In the data rows, the value 128 means zero.
Each second row below is the first row of its pair, turned about zero in one of three ways (a turn may also mirror it), then rescaled, with some noise.
After each pair comes the number of its way: 0 for the first way seen, 1 for the next new one, and so on.
[161 147  93 129 194 145 144  71  85  74 131 101]
[175  75 104 109 138 117 172 100 173 177 107 122] 0

[165 165 139 150 143 129 127 135 103 143 155 155]
[166 124 136 101 138 123 125 132 107 128  84 104] 1

[172 131 140  97 119 130 102 131 127 118 145 170]
[132 111 148 124 123 165 125 143 113 130  94 167] 0

[130 161 106 176 216  90 165 123  72  59 143  84]
[132  79  60  88 135 140 200  89 185 170 166 108] 0

[106 113  85  54  98 155 110 111 138 104 108 145]
[105 165 116 122  85  78 108 168 105 122 116 115] 2

[175 137 153 142 117 106 126 150 135 167 139 141]
[128 159 111 114 143 154 117 169 118 117 129 159] 0

[183 152 145 102 150  88  78 165 148 142 152 103]
[141 112 123  74 130 151 103 141 124 125 161 201] 0

[109 112 145 139  92 164 177 128  95 137 110 136]
[ 85 144 132 125 100 173 115 120 160 124 101 147] 2

[186 146 110 143 156  85 147 136 131 135 125 124]
[120 123 171 132 155 124  89 130  95 134 102 125] 1

[120 134 186 115  86 131 103 176 161 157 124 159]
[114 140 193  94 131 135 141 114  78 138 109 117] 2

[ 65 122 173 139  91 114 127 192 215 159  82 143]
[ 54 149 161 118 103 169 184 113 173 141 157  65] 1

[177 144 190 125 119 125 117 161 160 189 135 164]
[139 179 118 114 138 162 106 162 110  79 109 191] 0

[ 64  86 130 197  96 101 182 140 143 171 100 102]
[ 91 191 110 137 141  96 139 154 118 107 175  52] 0

[ 97 108  99 112 130 132 119 124 142 103 127 149]
[118 129 109 105 101 101 118 140 124 115 146 110] 2

[188 179 148 135 180 122 119 143 137 142 130 150]
[176 140  92 109 131 176 137 123 145 113 124 184] 0

[146 148 141 172 118 144 153 134 113 148 129 175]
[162 127 141  98 103 137 127 148 106 133 115  88] 1

[140 151 113 192 201  70 171 145 101 106 132  79]
[190 100  95 140 171 168 110 109 182 102 170 147] 2

[140 106 162 156 155  89  74 154 194 148 173 170]
[115 177 173  61 108 188 118 142 138  91 148 149] 0

[132 173  84  46  99 204 123  80  38  83 117 121]
[171 103  16 112 162 115 136 189  96 162 145 190] 1

[188 164 151  83 134 149 101 129 113 150 129 124]
[137 128 120 113 185 124 165 155  96 110  98 141] 1

[177 152 159 131 107 117  92 162 132 181 169 168]
[139  97 157 111 135 127 179 130 113 105  67  96] 1

[ 32 105 117 188 122 103 169 163 215 129  85 182]
[110 206 142 148  56 148 152 116  98  77 176  40] 0

[168 132 175 170 128  89 129 177 147 185 157 173]
[108 186 106 105 143 193 126 173 124  94 138 159] 0

[126 127 140 159 156 106 118 150 149 104 157 141]
[143 100 137 102 148 124 148 119 137 110 171 116] 2

[156 142 140 156 156 109 147 119 124 100 130 147]
[142 139 131 116 129 126  82 128 106 109 108 106] 1

[113 126 171 219 172  67 147 184 210 124 132 181]
[145 107 153  62 165 181 146  51 110 103 206  79] 2

[129 104 121 171 125 118 112 101 174 151 146 163]
[133 180 170 107 119 156 124 143 138 137 125 101] 0

[136 160 129 108 107 177 142 128  99 147 114 151]
[160 126 104 102 131 131 159 167 105 156 132 116] 1

[193 149 152  66  88 131  79 156 100 163 148 111]
[140 127 184 165 166  96 142 168  91 146  57 132] 2

[251 177 141 101 217  92  62 132 114 107 191 112]
[177  74 116  36 147 188 130 123 179 156 129 237] 0

[147 164 131 103  82 153 106 133 105 162 137 159]
[138  92 110 103 131 129 184 161 105 140 103 125] 1

[157 134 108 129 177 118 145 100 117 103 119  84]
[157 131 101 183 145 127 120 140 156 119 157 140] 2

[149 134 152  30  52 132  64 172 126 179 122  92]
[107  97 157 154 147  94  41 166  73 110 137 210] 0

[118 107 136 136 123 150 164 105 148 135  94 117]
[129 161 139 137 113 150 126 144 121 127 170 129] 1

[168 152 101 180 208  95 117  54 140 130 140  88]
[191 144 128  66 145 127 165 128 195 176 155 131] 0

[161 171 143 157 165 121 143 132 154 151 111 155]
[121 166 161 100 135 141 113 146  98 137  87  96] 1

[ 83 121 114  61 117 130  49 148 175 111 142 136]
[106  97 201 125  76 119  80  96 117 111 151 152] 0

[165 131 141 124 167 116  71  99 128 132 169 108]
[162  92 133 168 138  90 171 132 121 145 143 135] 2

[187 137 120  65 156 141  60 107 120  96 171 116]
[148 116 135 175 141  50 176 184 114 120 126 131] 2

[ 72 102 109 151 118 125 130 140 182 125 129 175]
[111 167 163 137  80 151 126 115 113 113 138  81] 0

[123 161 118 131 184 105 122 146 156  81 122 141]
[150 113 116 111  84 153 159  89 135 124 159 137] 0

[147 132  86 183 163  84 177 121 149 132 114 149]
[120 145 180 130  99 127  54 138 104 152 113 108] 1

[ 95 126 119 103 144 131 113 144 126  85 140 111]
[147 125 133 101 114 103 112 158 139 119 152 144] 2

[154 118 151 174 163 119 122 107 172 142 145 153]
[152 177 141  81 126 157 150 134 146 111 114 128] 0

[112 116  91 110 131 164 155  77  95  79 110 112]
[149 140  76 137 118 124  87 153 116 137 173 170] 1

[111 114 164 191 155  76 117 165 194 131 146 153]
[104 188 136  69 104 173 149 127 126  91 173 119] 0

[ 83  62 124 117  58 169 138 114 155 135 106 154]
[ 53 146 145 108  65 121  99 119 121 149 122  98] 2

[126 107 123  37  60 167  81 130 131 136 120 134]
[106  85  88 148 142 131 208 177 145 121 150 159] 1

[160 129 149  63 140 131  50 132 108 107 172  80]
[118  63 151  76 149 113  91 112 134 134 125 200] 0

[110 133  72 134 157 136 172  95 106  72 104 136]
[121 153  55 129 114 134 118 155 177  96 150 133] 2

[214 168 155  73 112 122  55 149 128 154 161 147]
[148 110 153 106 149 172  84 147 115 127 116 237] 0

[100  99 167 144  95 133 152 157 111 147 136 127]
[154 116 140 119 117 131 155  98 138 129 173  97] 1

[104 130  96 150 165 123 142 126 131  79 134 142]
[124 144 105 139 112 119  63 126 149 138 126 121] 1

[ 86  93  94 131  75 135 157 112 121 161  91  90]
[ 98 135 106 129  91 140  48 115 140 164 105 130] 2

[110  95 104  86  55 158 146 127 132 146  79 152]
[ 73 167 133 124  86 130  85 142 106 132  87 100] 2

[103  96 157 122 101 143 120 138 129 123 137 113]
[140 121 118 137 125 136 157 106 150 109 161 127] 1

[159 163  79 108 184 110 149 103 131  91  93 118]
[ 99 154 120 134 161 114  60 160  95 148 109 156] 1

[ 77 106 108 151 128 135 170 129 139  99 109 162]
[ 98 142 103  85  96 148 104 114 153 105 161 109] 2

[ 95 118 141 174 140 116 179 143  83  99 129  95]
[141 116 132 111 127 171 106 125 198 121 145 159] 2

[136 138 124  30 115 166  68 117  80  76 150  85]
[121  31 159 130 140  91  98  90 121 156 101 184] 0

[118 112  83 104 111 156 146 104 113  95 109 150]
[142  94 145 167 108 122 131 121 124 154  99  89] 0

[110 126 153 122 107  89  99 170 165 157 126  84]
[ 77 118 162 130 143 142 172  79 148 126 132 122] 1

[142 121 123 204 198  93 114  81 158 136 163 126]
[138 176 175 137  99 123  74  95 128  97  70 152] 1

[129 109 101 158 132 120 134 104 152 124 140 184]
[107 118  89 116 124 126 148 104 131 120 141  82] 2

[128 129 134  96  72 167 126 121 136 138  97 158]
[137 130 156 174 122 116 103 133  90 120  96 133] 0

[119 132  74 111 113 129 174 121  78 127  90  80]
[133 152  81 153 130 146  63 155 162 122  99 150] 2

[ 84  96 152 192 135 107 177 135 130 132 126 104]
[141 151 163 125  96 141 105  69 136 132 176 107] 1

[138 114 135 145 109 114 147 128 155 123 108 165]
[105 142 131 122 131 148 138 113 123 127 134  84] 2

[107 139 123  88  89 111 123 174 121 150 100  58]
[109 105 104 148 132  79  82 143  93 120 182 147] 0

[161 178  86 122 184 107 147 109  95  80 107  93]
[178 145  73 160 167 129 128 170 156 105 155 147] 2

[ 74  95  82 177 126 132 181 114 142 108 110 167]
[ 84 131  80  91  95 157  97 102 158 107 154 107] 2

[ 78 133  91 152  75 157 184 110  56 135 110 128]
[176 102 100 102  81 131 121 129 107 195 191 138] 1

[170 125 180 199 183  86 138 139 170 152 164 154]
[137 195 108  53 133 184 163 148 148  99 131 145] 0

[166 184 103 189 170 106 154 125  84 133 153 158]
[143 147  80 138 155 193 164 129 174 170 134 131] 0

[122 144 114 101 120 154 150 113 144 138  78 116]
[169 130 120 166 115  88 115 124 115 120 122 120] 0

[ 64  94 134 125 101 151 151 119  81 107 119  82]
[ 82 101 117 151 154  61 135 113 125 130 123  82] 0

[ 86  83 133 162 121 136 110  87 146 155 138 116]
[107  98 120 132  84 123 111  89 129 167 148 124] 2

[175 171 124 142 137 128 112 120 105 136 149 170]
[125 116 102 132 169 133 187 137 125 123 104 123] 2

[ 79  86 170 134  76 137 153 157 106 139 127 114]
[ 61 136 122 148 146  91 121 137  91  93 119  99] 0

[153 174  87  85 140 177 138  85  54  89 108 115]
[126 166  71 172 125 114 147 205 152 113  98 172] 2

[130 103 139 149 130 113 103 115 149 154 150 136]
[126  96 139 129 124 120 142 102 120 148 133 106] 2

[ 78  89 130 155 145 138 155 105 102 109 129  96]
[160 153 120 135 102 117 100  95 151 135 179 146] 1

[ 70 111  82 117  97 145 193 109 140 122  32 119]
[ 95 201  79 120  72 174  46 131 138 126 131 119] 2

[ 80 163  76 112 135 108 157 151  96 119  80  27]
[ 94 132 117 113 169 133  95  81 126 218 181 177] 1

[136 157  66  97 185 125 124 109  94  62 131  93]
[169 136  70 151 140  91 121 193 161  95 153 151] 2

[122 110 164 135 133 112 128 153 129 121 153 110]
[ 90 131 120  92 130 127 132 127 121 109 134 134] 0

[119  97 145 112 117 136 118 126 115 130 145 102]
[ 99 111 135 111 142 104 114 130 132 125 115 130] 0

[194 151 169  52 104 133  48 149 149 155 160 160]
[108  88 116 130 178 119 214 163 121  79  58 119] 1

[ 60  86  93 160 119 146 155  90 118 118 117 116]
[109 134 148 150 129  89 142 116 145 141 131  49] 0

[107  90 124  59  49 162 117 112 128 121 108 116]
[110  96 169 165 117  73  86 144  78 132 101 127] 0

[207 178 131 167 148  76 125 152 127 180 153 146]
[155 105 116 146 221 151 166  97 104 120  98 107] 2

[160 153 163 140 110 116  97 156 134 161 169 173]
[139 101 148 110 127 127 171 120 121 105  69  87] 1

[144 143 110 146 177  99 141 116  99 102 131  79]
[138 141 137 127 162 118  64  92 114 137 118 161] 1

[115 141 115 198 154  98 189 137  59 113 134  97]
[156  97  96 119 156 187 109 121 208 118 129 161] 2

[124  97 152 141 102 120 118 128 148 159 142 129]
[114 111 159 130 119 129 122  95 118 150 121 112] 2

[135 150 160  84  53 161  60 132 136 183 134 187]
[ 89 140 164 104 115 103 168 141  56 168  52 120] 2

[103 105  93  50 104 170 103  90  82  75 130  76]
[113  35 158 146 128  59 106 102 123 166  98 124] 0

[101 138  63  57 114 151 140 114 107 103  66  78]
[164  56 124 186 102  64 105 113 114 153 146 108] 0

[ 81 112 129  54  61 150 119 154 101 144  98  60]
[ 92  82 130 173 141  47  72 131  81 113 143 133] 0

[152 147 150  94  94 164 118 142 115 162 128 150]
[139 113 119 110 141 134 188 158 108 131 126 115] 1

[167 119 188  95  98 151  86 149 157 171 141 151]
[130 117 145 126 149 138 209 150 134  79 106 105] 1

[127 116 218 148 100 152 148 153 190 185 104 173]
[ 88 157 198 116 116 180 153  55  82 142 132 119] 2

[ 77  70 154 138  98 152 119 111 151 156 142 129]
[ 93 112 158 117  75 116 115  87 124 162 133 126] 2

[ 92 143  87 188 213  87 122 124 159  88 148 134]
[105 175 135 143 101 108  45  90 167 145  77 122] 1

[178 155 136  91 182  97  52 146 133  93 182 101]
[137  75 141  52 126 160 118 104 153 143 148 208] 0

[ 94  80 112 179 127 120 137 111 182 138 144 181]
[ 84 100 109  93 107 127 129  73 129 126 164  83] 2

[ 90 131 126  74  85 134 128 152 148 149  79 100]
[131 175 151 117 102 130  67 134  87 143 105 134] 2

[ 87 137  88 154 168 142 192 105  43  52 123  69]
[147 129  71 127 117 150  98 170 232 110 154 195] 2

[194 140 178 191 221  59 120 147 158 143 186 119]
[137 156 204 133 166 114  86  66 116  82  47  92] 1

[121 114 161 103  93 168 126 130 100 137 137 125]
[ 97 130 167 133 104 125 138 140 133 138  92 153] 2

[155 128 135 120  99 123 118 123 143 133 134 148]
[132 138 143 125 129 144 119 148 107 139 112 143] 0

[ 81  69 162 215 114 110 170 124 162 174 126 139]
[147 154 200 126  50 148 132  86 143 117 167  98] 1

[130 147 135 125 127 165 170 122  98 140  98 129]
[160 147 124 106 138 135 133 151  96 153 156 121] 1

[  0  71  99 255 131 100 243 134 183 130  76 194]
[127 191 196 118   0 165  33  88 186 192 207  45] 1

[145 152 148  99  81 150  77 113 112 166 139 154]
[125 139 171 161 158 132  96 138 121 133 101 184] 0

[202 143 135  37  70 120  61 158 136 190 132 103]
[ 89  59 145 134 198 131 226 154 104 112  92 157] 1

[ 95  89 126 128 115 138  99  99 130 140 141 110]
[119 103 129 132  89 102 115 118 127 161 128 128] 2

[ 79  92 107  55  64 223 138  71  81  98  98  90]
[122  64 161 195 141  32  99 100 104 147  64  92] 0

[162 130 149  48 134 147  71 124 104 119 155  86]
[159 127 165 178 121  70 140 180 117 135 104 159] 2

[152 120 165 119 130 126 115 133 143 148 139 136]
[128 124 162 142 132 126 151 110 109 128 123 121] 2

[133 124 124 108 116 157 131 123  98  89 131 135]
[124  93 131 143 133 129 134 110 120 137  96 125] 0

[183 153 137 186 187 115 162 123 141 118 136 164]
[153 167 162 114 130 137  66 139  96 114  80  86] 1

[ 82 120  68 107 124 152 175 108 125  88  72 132]
[110 143  93 139  99 125  87 169 137 174 190 143] 1

[112 154  87 145 202 119 145 114  88  56 148  89]
[139  77  90 102 121 125 178  74 176 171 153 110] 0

